[[132 144 114 128]
 [131 133 123 128]
 [116 136 128 117]
 [128 133 107 131]
 [152 118 116 118]]
=>
[[131 133 123]
 [116 136 128]]

[[105 107 113 137]
 [134 137 148 120]
 [123 131 139 117]]
=>
[[134 137 148]
 [123 131 139]]

[[119 138 136 106]
 [114 145 144 108]
 [116 145 142 101]
 [125 132 133 124]
 [113 143 141 112]]
=>
[[114 145 144]
 [116 145 142]]

[[149 136 112 138 144]
 [116 130 150 113 131]
 [110 117 125 116 107]
 [141  98 135 104  98]]
=>
[[116 130 150]
 [110 117 125]]

[[138 121 136 130 157]
 [132 128 150 131 156]
 [137 126 154 133 158]]
=>
[[132 128 150]
 [137 126 154]]

[[157 149 121 143 126]
 [150 156 122 124 123]
 [112 107 143 127 124]]
=>
[[150 156 122]
 [112 107 143]]
---
[[139 108 122 140 122 152 142 109 141 120 128 128]
 [126 123 124 121 145 122 131 153 141 151 126 141]
 [104 142 148 119 110 135 111 122 119 117 147 104]
 [150 117 105 141 148 116 141 139 137 141 108 155]
 [132 119 129 148 128 132 128 145 132 144 134 135]
 [140 111 108 151 125 131 138 124 130 124 112 140]]
=>
[[104 142 148 119 110 135 111 122 119 117 147 104]
 [132 119 129 148 128 132 128 145 132 144 134 135]
 [126 123 124 121 145 122 131 153 141 151 126 141]
 [139 108 122 140 122 152 142 109 141 120 128 128]
 [140 111 108 151 125 131 138 124 130 124 112 140]
 [150 117 105 141 148 116 141 139 137 141 108 155]]

[[ 99 128 125 134 117 140 134 146 109 144]
 [138 125 123  99 127 103 126 122 120 123]
 [118 120 147 137 140 122 133 124 117 142]
 [121 145 106 112 101 129 138 135 143 127]]
=>
[[118 120 147 137 140 122 133 124 117 142]
 [ 99 128 125 134 117 140 134 146 109 144]
 [138 125 123  99 127 103 126 122 120 123]
 [121 145 106 112 101 129 138 135 143 127]]

[[135 130 116 139 138 134 118 128]
 [128 131 120 140 139 134 117 126]
 [123 133 125 144 141 136 117 125]
 [123 130 142 124 124 127 139 130]
 [116 138 132 151 146 140 116 124]
 [132 127 134 120 122 125 138 132]
 [139 129 113 137 137 133 118 129]]
=>
[[123 130 142 124 124 127 139 130]
 [132 127 134 120 122 125 138 132]
 [116 138 132 151 146 140 116 124]
 [123 133 125 144 141 136 117 125]
 [128 131 120 140 139 134 117 126]
 [135 130 116 139 138 134 118 128]
 [139 129 113 137 137 133 118 129]]

[[108 147 141 110]
 [131 126 132 131]
 [132 126 135 131]
 [109 147 134 105]]
=>
[[108 147 141 110]
 [132 126 135 131]
 [109 147 134 105]
 [131 126 132 131]]

[[144 140 123 134 117 129 144 143 142 131]
 [114 143 142 140 124 148 115 117 146 117]
 [103 128 146 132 139 143 103 107 127 119]]
=>
[[103 128 146 132 139 143 103 107 127 119]
 [114 143 142 140 124 148 115 117 146 117]
 [144 140 123 134 117 129 144 143 142 131]]

[[155 139 128 134 123 118 119 119 114 115 117 122]
 [119 121 124 131 135 135 138 143 142 142 145 145]
 [134 120 125 127 125 130 129 126 123 123 118 119]
 [133 121 121 126 125 124 128 123 129 126 127 129]
 [115 158 153 143 145 141 137 136 132 129 124 122]]
=>
[[115 158 153 143 145 141 137 136 132 129 124 122]
 [155 139 128 134 123 118 119 119 114 115 117 122]
 [134 120 125 127 125 130 129 126 123 123 118 119]
 [119 121 124 131 135 135 138 143 142 142 145 145]
 [133 121 121 126 125 124 128 123 129 126 127 129]]

[[133 115 139 107 124 135]
 [120 127 115 108 132 132]
 [134 120 138 118 104 133]
 [122 139 110 120 107 128]
 [121 114 124 110 130 135]
 [134 140 129 116 104 128]]
=>
[[133 115 139 107 124 135]
 [134 120 138 118 104 133]
 [134 140 129 116 104 128]
 [121 114 124 110 130 135]
 [120 127 115 108 132 132]
 [122 139 110 120 107 128]]

[[138 121 125 134 116 126 135 120 133]
 [136 131 149 116 143 114 106 110 130]
 [130 130 132 125 133 127 126 122 126]
 [125 127 104 139 118 143 147 143 126]
 [125 131 126 127 131 126 128 125 129]
 [131 129 118 131 126 135 137 133 126]
 [130 128 136 121 140 123 121 118 127]
 [122 118 130 125 132 127 142 125 129]]
=>
[[136 131 149 116 143 114 106 110 130]
 [130 128 136 121 140 123 121 118 127]
 [130 130 132 125 133 127 126 122 126]
 [122 118 130 125 132 127 142 125 129]
 [125 131 126 127 131 126 128 125 129]
 [138 121 125 134 116 126 135 120 133]
 [131 129 118 131 126 135 137 133 126]
 [125 127 104 139 118 143 147 143 126]]

[[138 121 117 117 128 143 130 143 125 126 125]
 [118 124 151 136 129 117 124 119 134 134 126]
 [131 133 113 119 122 125 130 119 132 118 142]
 [137 127 112 117 126 137 130 135 127 122 132]]
=>
[[118 124 151 136 129 117 124 119 134 134 126]
 [138 121 117 117 128 143 130 143 125 126 125]
 [131 133 113 119 122 125 130 119 132 118 142]
 [137 127 112 117 126 137 130 135 127 122 132]]
---
[[136 129 145 127 126 122]
 [132 127 124 137 114 100]
 [140 126 120 130 125 148]
 [115 140 131 124 138 114]]
=>
[[132 127 124 137 114 100]
 [115 140 131 124 138 114]]

[[124 153 141 122 155 101 119 155 102 124 151 129 107 155 104]
 [129 129 123 127 131 125 125 131 125 129 132 128 121 130 122]
 [128 129 128 128 130 126 128 130 127 128 129 128 127 130 127]
 [152 124 110 152 127 128 150 127 126 104 134 103 122 129 124]]
=>
[[129 129 123 127 131 125 125 131 125 129 132 128 121 130 122]
 [152 124 110 152 127 128 150 127 126 104 134 103 122 129 124]]

[[126 133 122 123 143 139 116 123 137 134 142 124 124]
 [126 133 122 122 143 139 116 124 136 134 144 124 129]
 [126 133 122 122 140 140 116 123 123 134 128 124 107]
 [126 139 122 124 143 140 116 123 127 123 134 122 107]]
=>
[[126 133 122 122 143 139 116 124 136 134 144 124 129]
 [126 139 122 124 143 140 116 123 127 123 134 122 107]]

[[133 156 139]
 [133 152 141]
 [131 134 149]
 [131 134 148]
 [133 155 139]
 [133 154 139]
 [131 137 154]
 [150 152 134]
 [133 154 138]
 [156 143 133]]
=>
[[133 152 141]
 [131 134 148]
 [133 154 139]
 [150 152 134]
 [156 143 133]]

[[130 133 133]
 [127 150 113]
 [116 138 126]
 [120 130 141]]
=>
[[127 150 113]
 [120 130 141]]

[[101 103 153 102 148 102 110]
 [153 154 103 154 112 154 153]
 [153 139 106 154 103 154 102]
 [103 102 154 102 149 103 110]
 [153 154 102 153 123 155 153]
 [103 153 102 105 153 116 153]
 [112 103 153 103 112 102 102]
 [102 136 109 103 154 109 153]
 [147 154 102 151 154 142 150]
 [106 102 154 103 145 103 104]
 [151 155 103 153 146 153 153]
 [154 144 129 154 103 155 103]]
=>
[[153 154 103 154 112 154 153]
 [103 102 154 102 149 103 110]
 [103 153 102 105 153 116 153]
 [102 136 109 103 154 109 153]
 [106 102 154 103 145 103 104]
 [154 144 129 154 103 155 103]]

[[134 134]
 [150 121]
 [112 153]
 [117 152]
 [126 143]
 [139 128]
 [141 128]
 [119 149]]
=>
[[150 121]
 [117 152]
 [139 128]
 [119 149]]

[[152 146 151 114 137 105 113]
 [121 151 151 151 104 106 105]
 [114 152 109 152 105 144 104]
 [107 151 105 151 106 151 104]
 [147 151 105 105 150 151 106]
 [105 106 134 126 132 139 152]
 [151 152 110 151 106 140 105]
 [151 115 152 134 114 105 143]
 [136 149 105 105 152 151 113]
 [147 105 121 104 152 132 151]
 [151 151 106 106 151 149 105]]
=>
[[121 151 151 151 104 106 105]
 [107 151 105 151 106 151 104]
 [105 106 134 126 132 139 152]
 [151 115 152 134 114 105 143]
 [147 105 121 104 152 132 151]]
